Each path is a new rotation, seen through one point. The rows after it are directions, each followed by how far the rotation turns it, in degrees each step (0 if it stays put).
Each turn is a multiple of 5 degrees from 10 to 175, or 0.
Each row of a path follows its step; steps can be skipped.

step 0: [-14.1  29.2  24.7   0.6  46.0  26.3 -12.2  -7.8 -24.7 -26.4  -7.6   9.8
 -24.7 -17.6 -51.7  -2.8 -33.6   4.7  30.7 -17.4  43.6  14.2 -32.0   5.4
 -10.5 -17.2  35.7 -27.3   3.8  -4.6 -28.1   3.9]
step 1: [-27.9   8.8   5.8  10.6  19.7  42.2 -55.1  19.2  37.4  20.9  -3.3   3.0
 -34.0  -5.6  -9.0   5.5   2.5  25.4 -32.0  -7.1 -17.9  36.4 -33.1 -16.5
 -18.8 -17.9 -26.4 -12.6 -20.1  -1.4  25.7 -28.6]
step 2: [-28.2  38.3  -6.5  49.6  30.7  -4.3   6.6  25.6  16.5  -4.4 -28.1   3.2
 -18.0  17.2  52.2   3.9  18.6  39.7 -23.0 -29.2 -10.6 -26.8   3.1  37.2
  22.4   7.5   3.2   4.3  -5.4  30.8   2.9  16.1]
step 3: [  9.9 -10.5 -11.2  19.2  20.6 -15.5  18.9 -31.3  -1.7  -1.2 -16.6   0.1
 -14.7  -0.2  -5.0 -75.5 -31.4  21.0 -27.4 -37.8  12.3  23.8  -9.3  14.4
  -0.7  -5.2   9.7  -6.6   9.2 -10.0 -10.9  65.2]
step 4: [-14.9  -4.3 -10.6  -9.1   6.3   4.2 -10.7   1.6 -48.4  25.7  12.2  40.9
  18.6  12.8  20.0 -21.8 -32.7  -3.4 -59.2  24.8 -36.9  13.0 -35.4   0.0
   2.5 -46.9  -1.0  10.7  -1.4 -29.7  12.1  -6.1]
step 5: [  9.9  10.1  15.7   7.1  32.9   6.6  43.3  11.5 -24.4  12.7   8.5  22.1
  -3.6 -26.8   9.7  46.9 -20.8  15.2  -8.7 -12.7 -43.1  -9.5 -35.5  12.6
   5.3  35.8  28.2  53.9  13.8   4.8 -17.6  -8.7]
step 6: [-19.8 -28.4  31.8 -10.4  20.2  10.4  37.5 -15.3  -1.1  -4.3 -28.5 -18.8
  21.4 -11.2  -9.3  22.3 -21.0  10.2   8.6 -59.0  25.5  55.7 -12.8  21.5
 -29.3 -11.1  12.2   2.3  16.8 -15.4  27.3 -10.4]
step 7: [-55.2  -7.4  -6.2   0.3  -1.2  20.1   4.2  -6.8  13.2  28.7  -9.1  -7.6
 -21.8  14.1  12.3  44.6 -27.8   0.2 -43.2  -2.2  -1.9  17.8  27.4   0.6
  -3.0 -29.9   9.5 -47.0 -11.0 -24.4 -37.3 -31.7]
step 8: [-26.4  29.6   3.5  39.8   8.7  20.2  30.0  27.6  14.5  -7.7 -12.3  41.8
 -50.1   9.9 -16.0   1.8  14.7   6.1   7.8  16.9  16.0  34.5  -7.3   6.9
  54.6   8.3  13.3  10.2  27.7   2.0 -33.9   3.2]
step 9: [-11.9 -17.7  -1.2   4.0  22.1  32.0   4.9  -5.6   2.9 -30.1  30.9   5.6
 -15.8   8.4 -13.5 -55.3  -2.3  53.5 -37.0 -17.1  36.5  31.8  15.3   2.7
  11.0  12.0 -12.3  29.6   4.4  -2.2  39.4 -20.6]
step 10: [ -3.9  -6.8  30.3  15.0 -13.9  31.3 -13.4  -1.7  -9.6  -9.3  -5.8  10.2
  -8.7  25.4  30.6 -17.3 -59.0  20.0 -30.5  11.6 -44.9 -17.7  37.9  30.4
   1.3 -28.0  22.2   6.1 -19.6  38.0  15.5  -5.4]
step 11: [ -5.0  13.5  30.0 -13.2  18.6  37.3  52.9 -11.9 -11.2 -20.3  15.5  -2.8
 -11.1  21.3  -1.6  -9.2 -22.8 -19.8  12.1 -16.3 -53.7  11.2 -35.2   4.1
  22.2   6.4 -19.2  -5.8   9.0  18.8 -24.3  56.8]
Speeds:
[  1.2 -12.0   2.1 -14.2  -2.8   7.4  -1.9   8.9   5.0  -4.0   4.6 -11.6
  -5.5  -8.0  -1.8   7.6  13.1   4.3   1.7   6.6   3.6   3.4   7.5  19.7
   6.8 -14.9  10.9  11.2   4.1 -18.1 -11.2   0.5]
40
[ 14.8   6.6   6.4   2.7  13.6   5.7  -5.6   5.6   0.6   4.6  10.4   9.9
   7.7  -6.3 -18.3  -2.6   3.0  10.8  -0.5  11.8  -2.0   0.8  -2.5   6.5
 -13.0   0.8   4.4  11.7   1.0   9.9   6.9 -22.1]
85
[  5.2  -2.0 -19.3  -7.7  -6.1  -7.0  -9.2 -11.6   2.8 -11.0  -3.9  -0.8
  -5.4   2.6 -17.5  -2.9 -12.1   5.2   2.7 -16.9  -6.0   1.6  -0.8   0.1
   1.8 -13.7  -6.4  -0.7   8.2 -10.9  13.0 -13.2]
125
[ -4.4   4.6   6.5   8.0  -3.0   6.1 -20.3   0.8   9.3 -14.9  21.9   1.3
 -19.7   6.3   0.5  -1.6   1.6   8.8   1.0   0.3   6.8   0.5   1.7   4.5
   6.0  -2.9   2.6 -11.0  -2.2  13.5   9.4  10.6]
45
[ -4.9  -0.5 -13.5   2.8  -3.5   1.9  -8.1   2.8   5.6   2.3 -10.5  17.2
   3.8  -6.3   0.3  -1.2   2.0  10.6   1.3   4.6   7.5   6.4   8.3  21.8
  -2.1  12.6 -24.8  -8.2   0.1  -0.8 -10.1   2.3]
60
[  2.8   5.8 -11.4 -17.7   2.6  -0.6   1.4  -7.0   1.8  -0.6  -2.9  19.2
   0.9  -4.2  16.0   7.5   1.8  12.2   0.2  -2.3  -2.9 -12.1   8.5  -2.5
   9.5  -2.6  19.7  -7.8 -14.1   7.7  -2.4  -8.8]
135
[  1.6  -5.8  11.9 -18.0  -8.3   3.2  -6.2  -6.0 -19.7  -6.4  11.7  10.0
   5.4  -2.3   2.0   8.3 -21.0  -3.4   6.9  -0.3  -5.0  -3.7  -5.7   9.3
  -3.1   8.0  -6.7  13.1  -5.5  -0.2   2.0  11.2]
60
